(in the rows, 128 means zero)
Z: 3 groups of rows, each row roughly a mix of its group's hidden directions
Z (103 x 10)
[[175 112 165 136  80 109  94 109 153 128]
 [112 104 157 138  87 172 180 107 130 114]
 [137 156 105 114 155  75  78 153 118 148]
 [156 149 111 141 115  91  59 145 125 151]
 [150 123 158  98 155 115 188 100 133  94]
 [ 95 120 112 130 128 203 136 165 121 141]
 [125 117  81 121 110 146  86 160 178 107]
 [109 140  81 128 114 155  78 174 150 133]
 [145 137 140 140 128 134  79 157 180  82]
 [ 96 146 114 166 125 126  97 139  89 184]
 [125 103  91 114 112 156  97 150 168  79]
 [122 120 116 105  92 177 122 184 159 120]
 [100  91  80 145 105 151  85 143 157 118]
 [174 142 113 111 120 125  78 114 183 137]
 [ 82 117 113 115 143 171 178 162 111 134]
 [147 143  93 140 121 146  79 160 176 103]
 [150 111 105 144  98 105  63 123 167 127]
 [123 150 113 154  94 173  79 166 115 141]
 [108 109 115 130 165 153 166 168 146  78]
 [136 141 160  89 136 147 189 163 102 130]
 [143 138 151 140 103  88 103  76  94 160]
 [109 125  92 135 190  89 150 102 106 126]
 [143 135 117 148 139  60  73 132 142 129]
 [163 154 159 113  76 134 132  81 107 147]
 [181 147 156 131 127  70 106 106 126 148]
 [156 131 125 123 149 132 137 154 172  59]
 [146 134 151  96 158 121 188 100 149  95]
 [ 97 103 125 115 161 141 201 124 109 125]
 [140 107 104 134 121  56 107 170 138 126]
 [116 106 120 120 161 149 185 134 152  77]
 [104 120 126 145 134 132 188 145 112  68]
 [142 129 158 101 106 160 185  85 114 122]
 [108 147 122  91 158 165 180 155 117 101]
 [138 157  81 124 143 116  72 168 149 131]
 [121 117 158 132 123 145 186  89  85 105]
 [100 128 145 136 151 145 181  86  89 154]
 [100 118 136 136 165 109 179  97  88 157]
 [ 92 141 123 131 154 102 119 122  89 193]
 [111 114 130 134 136 195 173 137 118  90]
 [133  95 139 139 163 130 165 125 166  70]
 [166 164 143  96  92 107  91 145 136 164]
 [161 164 134 148 129 161 133  80  79 141]
 [105 140  99 143 132  82  98 163 111 178]
 [ 98 134  79 113 123 117  93 176 147 162]
 [122 110 168  99 122 144 180  80 101 129]
 [ 84 108  87 132 177 132 119 149 152 163]
 [183 149 166  79 114 111 124 109 145 143]
 [131 109  71 134 160 118 111 166 173 113]
 [123 132  92 142 142 132  81 188 162 119]
 [145 176 187 140 111 113 110 108  94 116]
 [161 116 155 123 125 110 139  72 169  89]
 [157 168 163 119 130 132 141  80  78 121]
 [122 126  81 137 144 137 114 170 182  94]
 [127 149  79 139 125  99 121 186 152  97]
 [ 89  97 133 133 108 165 178 105 112 163]
 [148 131 185 128 134 119 162  70 117 107]
 [ 89 103  95 136 155 177 159 152 145 106]
 [170 152 164 125 151 104 135 108 120  70]
 [ 75 114  83 119 137 138 140 164 142 171]
 [161 156 162 140 145 108  93  91  85 149]
 [134  83  88 101 124 148 171 137 163 100]
 [110 159 133  94 155 103 125 109  82 177]
 [ 87 131 110 132 160 141 156 154  67 147]
 [146 126 149  89  94 173 146 171 153 104]
 [169 172 166 130 121  99  98 128  89 148]
 [102 129  78 155 127 148  87 174 153 130]
 [116 109 136  82 156 106 193 118 144 140]
 [152 134 119 138  97 156  74 155 172 104]
 [157 150 120 150 132  74  72 107 127 148]
 [144 120 126 148 157  65 127  71 130 135]
 [136  94 136 122 170 162 140  65 145 124]
 [153 130 189  89 136 116 152 110  92 149]
 [ 90 138 109 161 101 162  80 149 108 156]
 [158 134 155 134 158  68 113 103  88 140]
 [165 158 133 164 121 144  59 126 130 132]
 [126 115  88 139 105 164  94 166 177 123]
 [ 82 139 129  91 159 103 135 168 164 104]
 [106 107  73 113 129 100 117 179 156 143]
 [160 145 132 145 147  62  89 150 127 108]
 [ 97 100 113 111 111 185 160 158 157 115]
 [111 109 137 107 151 155 194 111 138  89]
 [123 135  92 158 108  99  99 187 155 120]
 [138 131  82 126 153  71  95 166 133 137]
 [132 131 161 117 100 167 181  98  90 120]
 [121 117  98 148 145 147 148 149 164  61]
 [150 124 151 110 149  66 109  88 130 161]
 [116 108 166  95 155 159 182 117 101 143]
 [131 143 144 121 159  79 130 101  75 163]
 [140 138  98  94 114 148 100 195 145 112]
 [ 78 102  94  99 159 144 140 133 140 174]
 [146 132 138 112 138  47 108 112 137 153]
 [118 112 154 104 136 162 199 113 107 117]
 [102  78 100 112 160 119 182 134 149 122]
 [133 153 120 151  94 123  68 149 142 174]
 [157 130 108 139 112  92  57 149 117 141]
 [134 137  90 150 122  92  65 140 143 161]
 [102  94 107 125 190 133 177 118 141 127]
 [ 98 108  85 102 162 147 167 166 119 108]
 [152 156 176 120  81 136 141 121  78 132]
 [105 118 100 134 110 172 156 158 176  94]
 [134 140 183 127 135 134 178  75 129 115]
 [100 107 122 161 133 123 179  89 102  89]
 [ 96 120  99 165 106 191 119 112 109 142]]
which group is each row in? (one row of each group first)
[139 117 185 129 125 132 175  79 116 107]
<76>
[130 120 134 107  95 192 170  93 120 126]
<65>
[171 150 136 117 110  79  81 106 147 149]
<115>

[ 83  99 103 134 104 161 169 155 162 122]
<65>
[104 134  90 113 194 109 108 143 135 159]
<65>
[153 137 160 166  95 173  94 123 150 100]
<65>
[ 89 108  76 180 145 141 110 127 142 109]
<115>
[133 119  84 114 132 116  71 168 163 142]
<65>
[146 134 106 116 112 137  91 127 196  91]
<76>
[165 144 154 104 133  66 147 138 143  93]
<115>
[125 114  99 142 196  83 148 123 111 143]
<65>
[109  95  85 108 147 129 167 138 183 125]
<76>
